In the rows, zero is written as 128.
One turn moves every row onto another: examples first, then more rows asked:
nizav: [150  86 131 106  81 132 131 124 110 152 119 118 145 147 138]
zib: [141 123 150 114 100 117 112 139  83 117 129 165 109 140 111]
mavel: [129 111 113 123 125 131 157 133 133 151 121 132 133 156  76]
Boli: [112  96 123 126 125 118 125 120 121  95  97 130 149 147 126]
gonug: [159 116 151 116  72 128 126 134  80 132 117 143 133 142 101]
bes: [141 105 135 102 110 120 115 137  70 107 118 156 122 135 100]
Nezi: [141  99 124 131 103 133 120 133  83 111 133 102 142 113 129]
Batir: [133 121 113 127 131 111 128 134 102 138 132 160  98 151  97]
Zoku: [113 129 145 149 107 126 125 132 113 129 127 177 112 124  98]
nugaz: [153 121 150 119  81 120 112 136  89 133 128 162 115 141 114]
Reki: [111 115 144 117  94 131 114 120 100 125 129 137 141  99 145]
miki: [122  85  98 130 128 136 153 129 132 138 106 141 153 142  93]
fino: [119  86 107 117 129 136 155 139 133 144 105 141 151 149  91]
teb: [131 121 136 132 113 140 166 135 135 159 107 136 139 141  78]
Ledis: [114  98 120 142 121 140 155 139 135 133  98 140 161 145  93]
fos: [121 123 125 140 111 138 160 133 144 148 117 139 147 141  75]
Mur: [128 112 127 130 102 124 109 123  93 112 136 121 139 103 141]
Fotep: [135 113 141 124  80 130 115 130  89 118 115 177 141 109 106]
sadi: [109 121 147 103  95 141 152 120 132 126 107 131 165 114 121]
Gupas: [133  96 110 122 139 128 155 136 127 152 111 142 126 150  81]
faris: [145 142 138 126  97 126 146 133 109 166 132 147 111 148  94]
vesa: [146  97 122 126  91 139 124 130  89 127 136 110 145 102 129]
Kipes: [140 132 153 122  89 134 143 134 110 165 137 151 110 140  93]
budi: [116 108 123 145 119 144 160 132 136 129 101 134 159 144  89]
Kigas: [115 106 105 138 130 127 147 131 142 134 116 151 137 141  78]
Sibo: [120 106 128 117 120 145 168 141 131 143 104 129 155 146  88]
varik: [138 105 123 124 121 113 123 133 100 142 133 160  95 157  95]
vulil: [144 104 125 115 103 124 114 125  86 123 142 110 133 115 138]
reget: [142 107 143 113  82 126 120 116  96 145 129 116 138 132 146]
zaka: [107 114 152 107  96 142 135 127 118 124 114 141 157  99 135]
Sir: [119 143 131 152 104 124 132 133 119 137 125 175 117 124  99]
kol: [123 104 137 115 116 118 108 121  85 112 128 120 126 134 144]
fedef: [139 117 140 121  90 131 120 123  92 126 139 111 141 105 140]
zokap: [114 109 119 150 129 131 149 133 138 137 103 158 138 135  85]
terud: [143  85 117  94  98 125 138 116 121 147 113 117 150 152 127]
muve: [132 106 129 124 101 138 123 132  88 114 135 112 144  92 126]
razuz: [140 122 148 113  87 123 112 137  90 128 131 176 116 124 115]
Varo: [122 104 120 110 124 143 169 133 129 144 114 127 152 140  83]
Veleg: [117  90 134 123 126 121 119 130  98  97 110 124 134 146 137]

Batir -> Sir
Ledis -> Sibo
And these:
Boli -> sadi
zib -> razuz
gonug -> bes
fedef -> vulil
kol -> Reki
Kigas -> fos
Zoku -> Kipes
zokap -> teb
Varo -> miki
zaka -> nizav
Nezi -> muve

One turn moves every row onto another: examples first, then more rows asked:
seki: [140 146 149 146 122 125 105 143 134 123 117 126 153 153 128 126 101 133
 160 125 122 149 123 119 122]
Sigi: [135 175 152 103 119 115 130 133 147 113 123 108 145 131 141 123 129 156
 146 104 132 152 132 116 152]
medep: [137 139 130 134 137 146 147 121 136 122 111 143 144 128  96 144 133 134
 153 116 132 147 120 116 135]
meron: [132 176 154 103 118 110 131 130 140 109 123 103 150 132 142 124 129 159
 152 112 135 157 135 120 160]
dima: [ 95 110 152 127 130 104 140 154 101 117 107 130 177 131 158 118 164 137
 140 125 128  72 142 158 154]
vibi: [ 94 112 152 126 132 105 142 155 102 116 107 130 176 130 158 117 162 135
 138 123 127  69 143 157 152]
Tezu: [ 99 104 159 122 131 105 138 160 106 118 106 130 171 128 157 121 164 132
 135 114 127  73 138 150 151]
vig: [113 193 138 104 125 127 140 128 157 111 125 110 156 121 140 122 122 147
 145 110 133 132 146 116 152]
nolam: [100 106 152 126 130 105 138 158 106 120 108 129 173 132 157 116 166 135
 136 115 126  73 138 155 148]
samuf: [109 170 140 150 125 126 119 127 125 110 118 122 175 145 131 130  93 131
 174 156 128 139 145 127 141]
zomu: [108 174 129 149 130 141 119 134 149 120 118 130 169 135 129 125  92 119
 157 134 124 118 144 119 121]
Fozu: [114 157 128 138 137 142 157 110 123 109 112 138 162 125  99 149 126 136
 168 145 137 144 136 126 153]
zet: [ 93 109 158 123 131 103 141 156 102 114 107 127 176 127 157 122 160 133
 140 123 128  73 145 156 157]
mame: [ 97 106 160 123 129 103 139 157 100 114 106 127 175 129 159 123 161 135
 141 123 127  76 141 154 158]
gazo: [117 157 121 135 140 153 157 116 140 117 113 144 156 119  98 146 126 126
 156 128 135 131 133 120 138]
sog: [123 186 141 103 123 126 136 131 160 113 124 111 150 123 140 120 126 146
 140 101 133 134 140 114 146]
rizak: [140 137 136 135 133 139 145 121 127 118 110 141 146 133  98 146 133 138
 159 125 133 157 117 120 142]
Madi: [131 179 146 102 121 120 132 134 156 115 124 109 146 127 140 121 128 150
 141  98 132 144 134 114 146]
pum: [ 97 102 162 122 130 102 138 158 100 116 106 126 172 129 157 120 163 135
 141 119 126  77 139 154 156]
koses: [120 163 133 147 129 140 113 140 152 125 118 132 161 139 127 121  95 121
 151 121 123 123 133 114 113]
supup: [102 106 155 125 130 103 137 158 102 119 107 130 172 133 158 117 167 137
 137 117 126  75 138 156 150]
dugu: [100 103 160 122 129 103 136 160 103 117 107 128 171 128 158 121 162 133
 137 116 127  75 138 152 153]
sirol: [115 190 146 105 122 116 138 125 142 103 123 102 160 125 142 125 121 154
 155 125 137 146 147 122 165]
tefiz: [121 159 148 149 121 119 113 130 119 112 116 119 170 151 131 130  95 138
 176 151 127 151 136 127 141]
Dud: [ 92 110 156 123 132 107 141 155 105 113 106 127 176 126 158 122 160 131
 138 122 127  69 145 153 155]
kini: [135 139 137 134 133 136 148 117 119 113 111 137 152 135  98 147 131 141
 166 135 135 159 122 123 149]
zote: [101 107 155 127 130 102 137 157 100 118 108 128 173 134 158 117 166 137
 138 119 127  77 138 157 152]
Patus: [113 158 122 137 140 149 159 112 133 112 113 142 162 121  98 148 125 132
 161 138 135 135 137 123 146]
Vuva: [134 150 152 147 121 118 106 136 122 117 116 121 160 154 128 128  99 139
 169 138 125 156 126 123 133]
Ren: [ 92 108 155 123 131 107 140 158 107 115 107 129 175 127 158 121 160 129
 136 117 126  68 143 151 152]
Safov: [125 183 151 105 118 112 134 127 139 105 122 103 156 131 141 124 124 159
 155 123 136 154 141 123 164]
Kiru: [132 153 142 146 125 134 107 143 146 128 118 131 152 146 128 123  99 125
 153 117 122 137 126 115 114]
lovi: [103 175 131 150 130 135 122 128 137 113 118 125 175 138 129 126  89 125
 167 148 127 126 148 124 132]
Besor: [128 148 124 136 139 151 151 121 142 121 112 146 148 122  97 145 130 129
 151 119 131 136 126 116 132]
rin: [125 148 133 136 134 137 152 113 117 109 111 135 159 131  99 150 129 141
 170 145 135 154 129 127 156]
mam: [ 94 113 152 127 132 108 140 157 105 116 107 130 174 130 157 117 164 135
 135 119 126  67 142 156 151]
lovag: [ 98 109 155 127 130 102 139 156  99 117 106 128 175 133 159 118 164 138
 141 122 127  75 140 157 155]
ged: [ 97 108 157 122 132 109 140 160 108 117 107 130 172 127 158 121 161 132
 134 116 126  71 140 151 151]
Naza: [ 97 110 152 125 131 106 140 156 106 118 107 132 173 130 158 116 164 134
 134 116 126  69 140 156 149]
zigaf: [111 195 140 104 123 123 141 124 150 105 126 106 160 121 141 123 122 150
 150 120 136 136 150 121 159]

Besor -> medep
mame -> zet
Safov -> sirol
And these:
zote -> lovag
zomu -> koses

